First come named turns, each shown by rows before and after it. For each pair of rows after them, which turns, in which order, take the first row to the second? The first pair is done for you.
G:
[ 21  -4  40  -5  -6  12  -7  15  28 -29]  ->  [-10   5  50  -8  16   2   6   2   7 -33]
[ 13   5  -7 -19 -17   5  21   4  15 -13]  ->  [  2   4   0 -24  -4   6  21  -8  17 -20]
[ 12  -9   1   5  -6  -4 -15  16  11   8]  ->  [  0 -12  11  -1  10  -2 -18   1  16  -2]
B:
[-12  12  -5  -6  -7 -15  11  21 -10  18]  ->  [-22   5  11 -12   4 -19  -3  19  -5   9]
[-19  -1 -12  19   8  -4  10  -8 -13   3]  ->  [-18  -2 -11  18   7  -8   5  -4 -14   8]
[  8  30 -22 -12 -26  -4  17   5  15  11]  ->  [ -1  21  -8 -15 -23 -23 -11  21  15  18]
[ 17  -4 -15  12 -10  23  -3  14  15  -6]  ->  [ 14  -7 -10  11 -10  14 -16  23  13  -1]
E:
[ 20  17 -18  23 -16  13  40   6 -12   3]  ->  [ 24  21 -13  16 -26   8  34  22  -2   0]
[-2 -8 10 14 23 -6  6  0 -3 20]  ->  [ -7   2   4   4  17 -15  12   3   2  26]
[ 24  -7  -9  12 -21  -3  -6  18   5  17]  ->  [ 25 -17  -9  24 -10   7  -6   5  -5  15]
P:
[-12  11   9 -17  -2   5  -4  -1  19 -12]  ->  [-19  10   2   7   6   2  10   1 -23   1]
[ 20  19 -22  -2 -24   6  28   7   4  17]  ->  [ 27  11 -19   4 -27   7  20  17   3  14]
[ -5   1  18  10  14  15   8   8 -10 -19]  ->  [ -4   2  19   0  12  16   6   4   8 -24]
[ 17   8 -18   7 -15   5  16  10 -10   9]  ->  [ 22   8 -13  -4 -20   7   6  10  14   1]
Pairs:
(two turns a pair)
[ -3   4   7 -18 -20 -27 -19  24  20   7]  ->  [ -5   0  19  -6 -13 -25 -20  34   6  -1]  P then E
[  9  -7 -36  23  11 -13 -32 -18  -3  24]  ->  [  8   3 -38  10  -4 -24 -32  -3   8  29]  E then P
[ 16 -15  19   1  -4   9 -10  12  12 -14]  ->  [ -2  -8  23  -2  12  12   8  -5   0 -22]  B then G
[  2   7   0  -5 -18 -12  -3  14 -17   1]  ->  [ 10  -4   8 -12 -13  -1 -18   5   7 -13]  G then B
[ -6   7 -12   3   7  -7  20  -1 -19   9]  ->  [ 11 -13  12   3   3   3 -12  17  10 -13]  P then B
[ -5 -16  20 -10  17  -7 -32   4  15 -19]  ->  [-24   5  -8 -22  23 -17  -3 -29   1   4]  E then E
[ 10 -20 -11   8  10  -7  -8   2   3   9]  ->  [  3 -14 -15   6  14  -9   1  -7  -4  13]  P then P
[ 14   3  -3   8   8  11  10 -17  -8  10]  ->  [25 -5  2 10 -1 10 -9 -1  4  9]  P then B
[-20  -2  16  -1   5 -19 -15  20 -13   2]  ->  [-15  -6  26  -4  11  -3 -17  10   3 -18]  G then B
[-16  19  23 -24   1 -11  11  13   7 -22]  ->  [  8  19   9 -17 -22  -8   8  33  12 -10]  G then G
[ 27 -13  -3   0   3   6 -23 -20  22  -1]  ->  [ 26 -19  -8  23   8   6 -15 -11 -12   9]  P then P
[-15  18   8 -18  -7 -19  17  13   3  -9]  ->  [ -4   8  14 -13 -13 -16   3  27  10 -14]  P then P
[ 30 -17   3  18   9  17   1   0   3  17]  ->  [  3 -11  15  13  32   8  10 -15 -14  10]  G then G
[ 32   6 -32  18 -23  20  41  11 -25  15]  ->  [ 16  -6  -1   1 -28 -22 -22  58  -8  23]  E then B
[-15 -12  65  10  36  -9   8  13 -12 -29]  ->  [  2  10  12  27  -3 -21  43  33 -50  23]  E then G
[ -8  16  14 -19  -7  -7  15   4  19 -16]  ->  [  8   0  20   3 -13   0   0  28   9 -17]  P then P
[-17 -15   2   4  42   5 -11 -47 -18   7]  ->  [ -9  11  18 -37  -7 -29 -27  21  31   3]  E then E
[ 14 -12  -3 -15   9   5 -22  11   6  13]  ->  [ -5  -3  -5 -17  26   7   3 -14 -12   9]  B then P
[  8   5  23  -2  31  29   7 -20 -13 -28]  ->  [  8  17   5  11   8   7  19  15 -49   5]  G then B
[ 31  32   1   2 -33  14  36  48  -5 -20]  ->  [ 24  30   7 -20 -11  30  34   0  34 -43]  E then P
[  5   7  13 -17  -6  18   5  -8  31 -26]  ->  [ -7   2  20  18   7   8  12  14 -31 -17]  G then P
[ 20   4   3  16  -6  -3   5  27 -16  -9]  ->  [32 -7 -3 21 -1 11  1  7 -6 -9]  E then G
[ 26 -19 -14  11 -23 -10 -39  36  12  31]  ->  [-34 -18  34  -7  34 -20 -40   4   1  -8]  B then G
[ 16   6 -11   1 -15  11  -3  12  12   6]  ->  [  4  -1   8  -7   0   6 -19   9  20  -6]  B then B
[-37  10  -9   7  20 -21  11 -11 -18   3]  ->  [-18  -5  19  10   6 -19 -21  33   5 -18]  E then E
[  7  11 -21 -25 -22  21   4   4  25   2]  ->  [-15  -3  11 -19  15  28  -6 -14  15 -24]  E then G
[ -4  -2  -3  -5  10 -11 -10 -12   8  13]  ->  [ -7  -1  -2   0  10 -15  -4  -6  -5  18]  E then P
[-14  29   5  -2   9  -2  41  -8 -27 -16]  ->  [  8  16   1   4 -22 -24  -5  44 -19  13]  G then B
[ -3 -14  13  -6  16  11 -38  -9   3 -25]  ->  [-20  14 -12   0   7 -10   2  -1 -44   5]  P then G
[ 27   1 -10  -4 -23 -10   4  11  16  17]  ->  [ 28  -3   3  -2 -20  -8  -1  21  20   6]  P then E
[-11  -3  27  -4  24   3   1  -8   1 -19]  ->  [  2   3   8  10  16  16  26  -9 -17 -13]  P then B
[  8  -7 -10  15   6  23   4 -19  -1 -11]  ->  [  1  10 -22  -1  -1  12  15 -24   6  -1]  P then E
[-22   1   8  -5  -5 -21  -2 -16  16  -6]  ->  [-26   7   7  -2  -7 -23   7 -10   3  -3]  G then B
[ 2  4 -3 -4 -3 -1  6  5 10  1]  ->  [ 8  2 -6  1 -4  3  6  5  4  3]  P then G
[ 10  12 -16   0 -22  -3  14  15  -1  11]  ->  [  2  12 -20   1  -5   5  22 -15  -7  11]  G then P
[ -4  11  -9  -7  14  -2  11 -30   5   5]  ->  [  3   8 -17  12   2  -7  10  -8 -19  21]  P then E
[-14   0  15   1  18  12  -9   1   8  -7]  ->  [ -9  -3  10  14  19  13 -10   7  -8   1]  E then P
[  3  11 -15   5   0   0  20  -8 -22  17]  ->  [  4  15 -11 -21  -4   1  11 -17  18   5]  P then P
[-25  11  13 -18   6 -16   9  19   0 -18]  ->  [  1 -12  16  12   2   0  -4  34 -10 -21]  G then E
[ 24 -10   0  -3  -4  29  27 -11  28 -22]  ->  [ 20 -15  -1  -8   3  25  13 -21  37 -17]  B then G
[ 15 -27  17  12   6   9 -29   1  -2   7]  ->  [  1 -17  16  11  22  22   3 -25 -11  -7]  G then B
[ 10   1  -8 -13 -23 -15 -14   8  16  10]  ->  [-20   9  -7  -8   3 -21   5 -13 -17  14]  B then P
[  8  17 -19   0 -28  -1  26  12  -2   8]  ->  [ 10  18 -16  -7 -29   0  23   9  12   4]  P then P
[ -4   9   4   0   0  -1 -10 -16 -33   4]  ->  [ 20  -1  -2   1 -14  11 -23  -9 -10   5]  G then G
[ -8 -11   9   5  -3 -15 -31  34  -8   7]  ->  [-15 -20  12  18  28  10 -16  -9 -20 -10]  E then B
[-1 -6 10  0 -6  8 -2 13  5 -6]  ->  [-10   2   5  -6  -1   8  14  -3   2  -6]  B then P
[-33 -18  53  -5  20 -18  -9  19 -29 -10]  ->  [-24 -18  58  -3  15  -9  -3  26 -24 -22]  G then B
[ -5  -3  -1  18  -1 -14 -12  14 -36  22]  ->  [  0   8 -13 -24  -8  -8 -13 -20  29  14]  G then P
[  2   9   6  -3 -23 -16  -6  42  -9  12]  ->  [  2 -18  29  18  11  12 -17  19 -14 -18]  E then B
[13  1 -7 25 -5 12  4 -3 -6 -4]  ->  [  4  -6   7  21   1  -2 -21   8  -4  -3]  B then B
[-15  -3  26  -1  10 -24 -24  -3 -10  -9]  ->  [ -9  16   8  10   0 -15  21   0 -33  -8]  B then G
[ 13  -4 -22   7 -14   0   0  -2  -3  23]  ->  [ 11  -8 -18  -5  -8   5  -8 -19  19  14]  G then E
[  9  18 -21  17  -6   0  31  14 -24  12]  ->  [ 33 -13  -6  29   5  28   0   7   4 -10]  P then E
[  4 -13  18   2  -3   7  -5   0  11 -12]  ->  [-10  -3  15   7  -3  -4   9  10 -15  -3]  G then G
[ 27  -5 -10  29 -12  11  11  15 -21   8]  ->  [ -2   6   4 -29  -5 -13 -11  -8  39  -3]  B then P
[10  5 -5 -2 -5  6  5 -8 11 -8]  ->  [  5   1   0  13   3   5   6   0 -13  -7]  G then P
[-12   7  -4  10  18   3  14 -25   0  -7]  ->  [ -4   6 -19  17  -1 -16   0   2 -11  22]  B then B
[ -4  -7   4  12 -14  -5 -18  26  -5   2]  ->  [-21   6  -6  10  -5 -11   4   6 -23  10]  P then P
[  2   5 -19  -2  -6  -5 -11  18  19  11]  ->  [-11   9 -19 -10  11  -1   1 -12  20   3]  E then P
[ -6   6   8 -21  14  -2  -6   9   8 -19]  ->  [ -6   7   5  -9  10  -7  -2  26 -12 -10]  G then P
[ 26 -17   6  -6 -17  20 -10   2  30 -15]  ->  [ 10 -16 -11   8   7  28  12 -38   0  -4]  E then P
[  9   1  -4  14 -11   6  10  19 -13   1]  ->  [18 -7 -5 12 -8 16 -1  6  7 -5]  E then G
[ 11 -28  -9  11 -18   6 -32  -2  25   2]  ->  [ -1 -25 -19  34  -9   1 -13  -4 -23  16]  P then P
[-20  18 -14 -19 -10 -20   4  10   6  26]  ->  [-23   2   0   5   3 -19  -9  24 -21  23]  B then P
[  7 -14  10   3  -7  26 -18  -8   1 -13]  ->  [  1  -2 -19   3 -13  16  -1 -20 -17  14]  E then B
[-21 -15  20   5  -5 -32 -18  30 -20  17]  ->  [-40 -11  29  -5  25 -15   4 -16 -14 -11]  B then E
[  9  20  -9 -14 -18  12  36 -11  14 -11]  ->  [ 32  -6  -6  13 -18  28  14  -1   9 -12]  P then G
[  0   3  14  -3  16  19  11 -23  24 -24]  ->  [ 22  18 -12  -2 -18  15  28   2  21  -3]  B then E
[ 23  -5   5  20   9  -5 -14   9  -2   9]  ->  [  7   2  -4  11  23  -5  -1 -23  -4  13]  G then E
[ -1  13  -4   6 -11   7  24  15 -14  -5]  ->  [  9   0   4  -2  -3  22   8  -3  18 -21]  G then G
[ -4  -5 -16  -5  11  -1   3  -6  14   6]  ->  [  3 -13 -11  11   9  -2  -1  13  -4   8]  G then P
[  0   1  -1  -3  24  15 -15 -15   7 -17]  ->  [-14  23 -17 -13  14  -4   6 -14  -5   2]  P then E
[-23   9   9  -9  13  -3   2  -1  12 -19]  ->  [-25  11   1   6  11  -9  11   8 -17  -5]  P then E
[  3   4 -12  33  -5  40  40 -28 -43  10]  ->  [ 29 -12 -12  28  -9  59  17 -38   0  -2]  G then G
[-30 -23   7  -2   1 -14  -9  21 -12   1]  ->  [-18 -33  -3  14   1  -2 -10  14 -19   6]  G then E
[ 33  -9  -9   3 -44 -14 -30  58   0  24]  ->  [-10  27 -19 -59 -24 -23   3 -16  44  15]  P then G
[ -4   4  20   9  -1 -11  10  32 -20  -2]  ->  [-12  -2  23  12  17  -3  14  10 -25 -10]  B then E
[-19  -7  -4  18  25  -6   0 -10 -36  11]  ->  [ 26 -22 -18  21  -4  13 -23   3   3  14]  G then G
[-30  15  16 -14   4 -12  12   0   5 -21]  ->  [  0   2   8  23 -11   4  13  29 -22 -16]  B then P
[  0  22 -19 -15   3 -18   4  -5  -3  15]  ->  [ 26  -5  -7   1   1  -1 -26   8  12   4]  P then G
[-37  -5  18  -8  32 -11 -18 -10   0 -13]  ->  [-10  -4  17  -8  -3 -19 -33  39  13  -6]  G then P
[-12   9 -17 -22   1 -10  -2 -23  24  21]  ->  [-15 -16   6  12  18 -13 -26   3 -17  21]  P then B
[ 31  -6   9   2 -15   5   1   7  28 -18]  ->  [  9  18   6 -16 -19 -14  21   8  23 -13]  P then E
[-13   0 -13 -26  -2  -4 -26 -11  38  11]  ->  [ -3  -5  -3 -21   0  12 -24 -10  45  -9]  B then E
[  8 -16   6  20  12   7 -25 -11   1  -2]  ->  [ -3  -7  -1  21  18   3  -9 -24 -15   4]  P then P
[-12   8 -24   0   2   7  25 -17 -32  -8]  ->  [ 28  -3 -25  -1 -29  18  -2  11   8  -9]  G then P
[  9   7  -1  -7 -12   3  10  18  15 -19]  ->  [  1   5  -2  -5   7  13  18 -12   9 -23]  E then P
[ -1 -10  16   9   4  25 -19  10   5 -13]  ->  [ 12  -1  -3  15 -10  33   3   7  -4  -4]  B then B
[  0   9  -2 -11 -12  -7   4  -4   8   2]  ->  [  6 -10   7   8   2  10  -5 -10  -2  -8]  E then E
[-27  30   6  -1  -3 -47   4  34 -23  53]  ->  [ -5  38 -21 -26 -21 -33   6   5  28  58]  G then P
[  7 -18  -5  -5   4   7 -30 -30  22  -8]  ->  [  9   1 -24 -14 -10   5  -1 -35  24   0]  B then E
[-10   6  12   4   4 -11  -3  17 -12  14]  ->  [-14   0  23   5  18  -1  -1   4  -7  -1]  E then B
[ 32   4 -46   5 -36  24  33 -11  -1  20]  ->  [ 27 -33 -18  24 -24   3 -37  23 -12  33]  B then E
[ 10   2  24  -5   9  12 -18   0  18   0]  ->  [ 13   7   0   8  11  22   7 -20  -1  12]  E then B
[-25   1  17  -4  -1 -38 -12  15 -22  12]  ->  [-21  12  14  -6  13  -2  32 -26 -14 -20]  B then B
[-16  23  19 -26  15  12  24 -10  28 -32]  ->  [ 21  22   8 -10 -21  20  26  29  28 -26]  B then E
[-22  13   1  -6   4  -6  33  10 -20  -4]  ->  [ 23  -6  -8  -7 -20  17   5  13  28  -9]  G then G
[  7  -7  16  -3   0  11 -11  -4  10 -16]  ->  [  9   5  -3  -3  -5  17  12 -18   3  -8]  B then E
[ -2  -5 -11  11   5   1  -7  -4 -10  23]  ->  [  4  -6 -11   1   2   5 -13 -11  15  17]  G then P
[ 15 -25 -34   4  12   9 -21 -32  40  17]  ->  [-28  10 -21 -33  11 -30  -2 -21  38  17]  G then E
[ 13  18  -5   5 -21  14  37  11   1  -9]  ->  [  4  11   8  -6  -1  20  26 -14  18 -27]  G then G
[ -2   8   1   7 -11 -11   6  22 -21  -4]  ->  [  1   9   9 -13 -11  -6   0  13  14 -20]  P then B
[ 12  25  -4  -3 -15   9  38  11   7 -19]  ->  [  8  24   1  -3  -7  12  39   4   4 -25]  E then P
[  5  -1  12  -2   2  -6  -7  13  14 -11]  ->  [ -5   8  11  -9   4 -12   4   9   7  -9]  P then E
[-11  -1 -27  23   5   1  29 -10 -31   0]  ->  [  4   0  -1   8 -24 -11   0  48   4 -16]  E then E
[ 31   5 -24  17  -5  33  21 -44   7  -5]  ->  [ 39   0 -19  18 -10  35  10 -36  20  -9]  P then P
[  1 -12  -4 -21   0  -3 -27 -14  17   8]  ->  [-22   1  -2 -21  14  -7   3 -26 -11   2]  B then G
[-18  -1  -1  -9  11 -10 -11 -13   2   8]  ->  [ -9   1   2  -5  -4 -15 -16  15  -2  10]  G then E
[-20 -14   8   6   1 -10  -5  -3  -9 -21]  ->  [  3 -15  -3  14 -20  -7  -8  17  -6  -8]  G then G
[ 48 -22 -17  13 -24  48  -5  -7  -4  14]  ->  [ 31   5 -18 -33 -33  34   7 -21  36   9]  P then E
[-11 -17  21  -4  20   2 -18  -3  14 -24]  ->  [  5  -9   2  18  16  23  19 -11 -12 -22]  B then P
[ -6   8 -13 -24 -13   8   6 -27  28  24]  ->  [-25   4  20 -30   5   1  -7 -19  28  -2]  E then G
[ 13 -16   9  34  -1   7   7  39 -43   1]  ->  [-13 -11   6  23  12 -17  -6  28 -52  20]  E then B
[  4   9   5  -7   6  -9 -17 -12  30   4]  ->  [ -9  12  18  -7  12 -19 -14  -1  17  -3]  G then E
[-22  13  -8  -8  -9 -37   0  16 -24  34]  ->  [-22  -9  42  -9  17 -15 -21  14   5 -22]  E then B
[-16 -14  12  12  26   8   7 -20 -21  -7]  ->  [-11  10  -7   4 -10 -15  22  15 -28  18]  G then E
[-5  1  6  2 -2 -3  0 12 -3 -8]  ->  [ -8   2  -2   4   4  -1   8  -1 -11  -5]  E then E
[ 30  24 -21   9 -32   9  40  22  -7  -2]  ->  [ 38   1 -10  34 -15  30  29  14 -18 -13]  E then E
[ -7  12  -8  -9 -18 -12  11  11   5  17]  ->  [ 12 -14   6   5 -10  11 -14   8  22  -1]  G then E
[-14 -11   0 -14   5   0 -15 -32  19   0]  ->  [-18 -12  -7  11   5  -6  -4 -16 -30  18]  E then P
[ -4 -16  -2  28  17  -9 -14   2 -34  20]  ->  [ 12  -8   8  -9  12  15 -11 -22  38 -20]  P then B
[  8   3  -6 -21   9  -4 -20  -7  -5   9]  ->  [  3   4   0 -21  14  -8 -19  -5  -9   6]  E then G
[ 21 -10  18   5 -16   6 -22  30  34 -16]  ->  [ 11 -17   7  23  21  34   6 -29   7 -23]  B then E
[  0  -7   2  -3   4   0 -21  11  26  -7]  ->  [-25  -1   7   5  22  -9  -6   3  -8  -4]  G then P
[  0   4  24 -28  10 -25 -13  -5   6 -12]  ->  [ 14   0  13  10  13  -5  14  -2 -39 -10]  B then P
[ 15  -1  20  -7   7  13  11   5  22 -27]  ->  [  9  14   3   2   0   7  41   6  -9 -13]  G then B
[ -6   8 -10 -11 -10  -4 -18  -9  -4  30]  ->  [ -8   6  -4 -15  -2  -1 -23 -18   5  24]  G then G
[ -3  -2  18  20   2   7   2  23  -5 -19]  ->  [ -8  10  14  -2   2   9  13   4  18 -26]  B then P
[  9 -16  16  -3  16   8 -15  -7  29  -5]  ->  [ 30  -6 -14   6  -5  17  14  -5  18  12]  B then B
[24 -3  8  2  3 12 -9  1  6  1]  ->  [ 11  15   4 -19   1   1   4  -6  14   3]  P then E
[-23  27  -7 -19   0 -29  19 -15 -12  13]  ->  [  7 -17  36  15   9   0 -25  16  -5 -22]  E then E
[ 23   1   1   2 -14  18  21  12   0 -11]  ->  [ 24  -5  -4   9 -18   7   7  22 -12   8]  E then B
